rotation steps, each row followed by its count of steps
The counts run from 0 to 716.
[158  94  64 142 176 122 150 105 130 147 104 122 143 130 157 155  66 141
 115 143 102 136 141 123 165 147 100 103 184 158  97 139 137 172 158 118
 116 175 129 129 158 138 107]
62
[127 100  92 103 134 169 170  60 140 120 124 131 178 133 130 130 100 136
 109 125 161 206 113 149 124 154 107 124 133 149 122 137 168 138 148 146
  96 127 117 141 120 100  80]
135
[118 114 140 129 167 138 120 112 141 142  77 138 155 139 124 128  95 151
 112 122 144 180 169 162 131 160 145 102 168 160  87 120 138 166 153  95
 130 141 190 137 139  85 132]
362
[158  66  77 101 156 157 130 115 136 130 109 119 175 146 121 171  89 131
 113  91 125 204 124 136 146 146 110 155 118 145 134 146 162 151 138 126
 126 153 152 110 131 123 100]
525
[126 111 107 106 138 126 135  52 143 141  88 161 129 112 117 136 122 135
 148 137 176 202 130 160 132 170 145 141 148 149 111 152 141 121 125 115
 124 114 150 112 112  96  74]
130
[130 114 114 128 164 106 176  64 150 108  93 123 167 137  97 165 102  92
 110 119 115 172 104  79 106 136 112 146 125 140 118 175 120 160 118 145
 119 164 144 129 122  92 111]
31
[120 126 114 136 174  72 135  69 172 112  97 120 179 123 130 142 118 111
 123 135 108 170 163 114 121 162 145 144 167 146  92 159 110 165 158 132
 122 112 120 102 145 134 107]
673
[152 120 117 117 183 112 136 119 172 135  80 140 126 116 142 108  89 134
 119 162 115 162 128 117 154 146 114 106 174 146  79 119 173 181 173  95
 124 139 127 137 141 125 107]
702
[ 94 105 121 148 158 133 119 124 190 127  80 164 143 130 114  99 127 155
 131 135 125 134 131  95 151 132 139 141 162 145  81 149 145 154 182 147
 137  83 125 133  93  84  91]
465
[101  90  93 121 125 128 174  77 161 123 114 122 164 108 133 141 144 122
 133 129 153 135 111 102 144 127 105 164 200 160 137 172  95 132 128 147
 136 125 100 117  83 126  79]
40
[106 127 126 118 130 120 146  47 174 131  77 162 139 131 115 100 149 122
 146 128 178 186 125 116 138 161 119 133 167 139 103 143 132 145 129 118
 130 101 133 148 114  81 104]
127
[ 96 118 114 123 179 162 159  96 138 127 103 124 178 133 101 183  97 156
  92 127 112 155 128 133 117 145 120 120 116 136 109 161 147 117 157 160
 111 139 172 112 120  58 122]
371
[129 108 101 118 174 106 170  81 146 133  91 136 157 133  94 170  92  99
 116 123 105 168 111 110 110 152 128 140 118 144 112 187 129 164 122 147
 114 166 158 106 142  99 106]
30
[140  86  98 124 189 142 148 124 126 154  92 142 135 114 122 145  76 132
 110 132 102 182 142 107 153 132 137 158 156 135 121 167 109 115 146 139
 114 222 147 121 130  97 116]
188
[ 96 131 108 108 152 116 173  81 132 156  97 126 174 138  79 179 108 119
 130 121 133 160 124  99 121 130 142 136 155 164 141 180 101 162 121 141
 132 165 130 106 145  97 116]
34
[137 129 119 135 159 147 166  70 158 108 104 119 146 120 112 159 103 154
 104 139 141 125  92 132 134 142  63  98 175 158 102 142 126 127 150 107
 122 108 134 150  90  96  92]
244
[141  98 126  97 165 164 112 132 186 143  85  98 165 122 117 128 108 132
 110 107 180 162 125 104 120 153  92 116 176 151 115 114 135 139 109 119
 155 142 171 138  86 107  91]
617
[108 113 108 104 135 143 150  92 172 144  98 127 175 121 114  85 110 153
 147 118 148 134 135 108 157 149 152 165 187 147  92 157 137 153 155 138
 119 117  80 141 102 153  78]
45
[123 123 151 105 174 114 122  71 175 130  91 143 134 112 128 129 114 145
 154 103 147 180 126  87 166 143 146 150 148 127  93 176 112 151 135 102
 101 135 166  92 115  97  97]
546
[134  95  87 120 168  93  99  87 160 110 114 137 155 167 163 124  82 144
 157  94 139 181 160 122 142 154 142 147 167 142 124 151 125 127 120 156
 104 139 154 111 116 124  97]
176
[112  87  57  84 156 154 143 140 177 150 104 122 158 112 136 113 129 119
 117 142 166 168 134 141 110 142 134 134 167 144 138 122 160 108 131 170
 155 160 141 139 112  97 105]
226
[ 94 124 118 143 145  84 119  90 144 120  82 175 135 123 127 129  91 158
 140 150 122 158 134 158 126 136 151 125 157 161  80 158 129 150 157 126
 132 108 144 100 124  88  55]
208
[112 126 111 126 170 142 150  78 155 115 136 113 178 136 156 135 111 179
 131 114 151 133 138  88 164 146 102 132 184 145 118 149 123 141 156 142
  75  99 103 124 115 121  93]
169
[122  89  61 120 164 141 158 119 160 160 102 127 166 109 122 122 130 133
 103 155 136 154 173 156 111 155 139 143 192 175 131 119 131 112 165 154
 163 143  97 159 114 122 118]
224
[123 137 150 121 183 125 140  86 115 115  97 158 161 140  83 170  84 165
 117 121 138 146 139 161 125 150 117 113 163 167  90 166 135 143 160  98
 118 127 159 124  98  99 107]
628
[137 117  86 113 180 159 123 129 134 182 102 148 136 114 100 130 107 166
 115 140 158 148 167 113 152 132 124 123 191 181 149 107 121 126 166 137
 131 125 103 151 122 104  86]
349
[131  83 115 132 156 143 152 138 183 111  81 132 139  93 121  96 122 104
  89 135 123 184 136 118 128 114 118 159 167 129  94 147 143 114 151 159
 138 182 126 150 116  92 101]
572
[102  69  89 115 164 120 134 101 168 136  90 121 168 133 147 131 136 104
 116 128 129 189 125 151 108 151 141 116 161 151 121 128 139 138 121 138
 163 155 187 138 118  88 146]
488
[107 111  63 106 119 111 136  92 161 138  96 162 152 139  94 144 102 143
 135 116 138 190 156 179 135 133 140 119 148 163 114 140 149 129 184 140
 153 113 130 126 152  84 105]
599
[124 122  94  84 155 133 138  67 148 122 113 136 176 145 138 130 113 146
 143 109 176 197 152 142 120 186 131 140 155 132  92 144 170 120 128 130
  99 139 131 128 102 128 105]
517
[116  91 147 112 156 178 139 115 122 154  64 134 154 144 109 110  86 124
 130 109 148 200 122 106 153 130 140 158 149 139 125 147 122 166 115 135
 104 171 146 131 132  98 101]
654
[128  78 102 115 154 147 141 137 171 132  73 132 129  96 121 116  97 117
 106 132 129 183 144 139 123 125 132 161 156 125 103 155 128 105 143 154
 141 195 157 115 120 100  91]
571
[126 100 101 114 189 146 155 130 120 157  93 123 161 155 112 159 104 130
 114 132 122 125 148 107 181 139 105 134 209 159 136 152 131 171 131 128
 135 162 134 121 127 129 138]
532
[122  95 107 107 196 133 152 126 134 125  92 127 140 151 130 149 115 115
 135 130 148 137 114 100 163 140  89 132 212 147 142 161 122 135 107 139
 137 181 161 118 102 119 127]
534
[137 113  82 133 178  92 151 104 161 104 114 105 168 122 160 144  88 134
  99 131 123 148 149  91 130 139 100 103 197 160 116 135 119 139 142 129
 126 187 138 157 125 129 130]
65
[116 100 104 108 184  81 162  88 176  89 102 123 169 155 147 137 140  83
 126 140 118 147 123 128 130 147 110 126 197 145 106 161 146 158 127 149
 138 153 147 111 117 133 126]
410
[133 122 136 110 162 148 134 116 162 131  61 135 161 122 106 128 111 118
 102 134 156 195 117  84 120 147  92 119 145 145 107 113 150 150 112 106
 179 155 129 156 102  91  95]
235
[102 107  98 114 167 136 137  95 138 122 138 136 154 132 153 138  79 174
 143 123 142 179 124 127 143 117 141 122 141 160 134 164 125 143 157 157
  67 121 140  88 139  77  65]
554
[140  88  56 128 126 133 150  95 158 126 106 165 137 119 109 142 125 123
 108 128 118 183 147 149 164 119  97 137 142 150 117 138 150 121 190 130
 157 112 107 146 133  93 107]
602
[122  90 115 114 164 127 175  83 164  87 100 126 148 141 125 140 121  79
 103 134 112 169 102 120 125 141  94 131 144 132 103 173 159 168 145 148
 105 140 162 103 130 101 111]
27
[121 112 168 119 196 158 140  82 167 125  78 102 155 125 126 109  96 142
 127 120 151 146 124 116 131 163 140 148 180 109  79 154 129 135 123 137
  96 157 171 132 106 115 119]
280
[119 122 150 100 167 121 146  82 155 123 110 146 144 126 104 140 135 144
 128 125 145 154 114  89 159 111 104 122 189 171 140 171 119 170 176  77
 126 135 122 125 105 116 101]
161
[108 132  81 152 139  71 133  74 169 123  81 152 164 135 117 130  97 150
 126 131 121 153 162 144 129 167 137 112 160 156  63 139 134 138 160 126
 152  97 114 151 112 117  93]
594
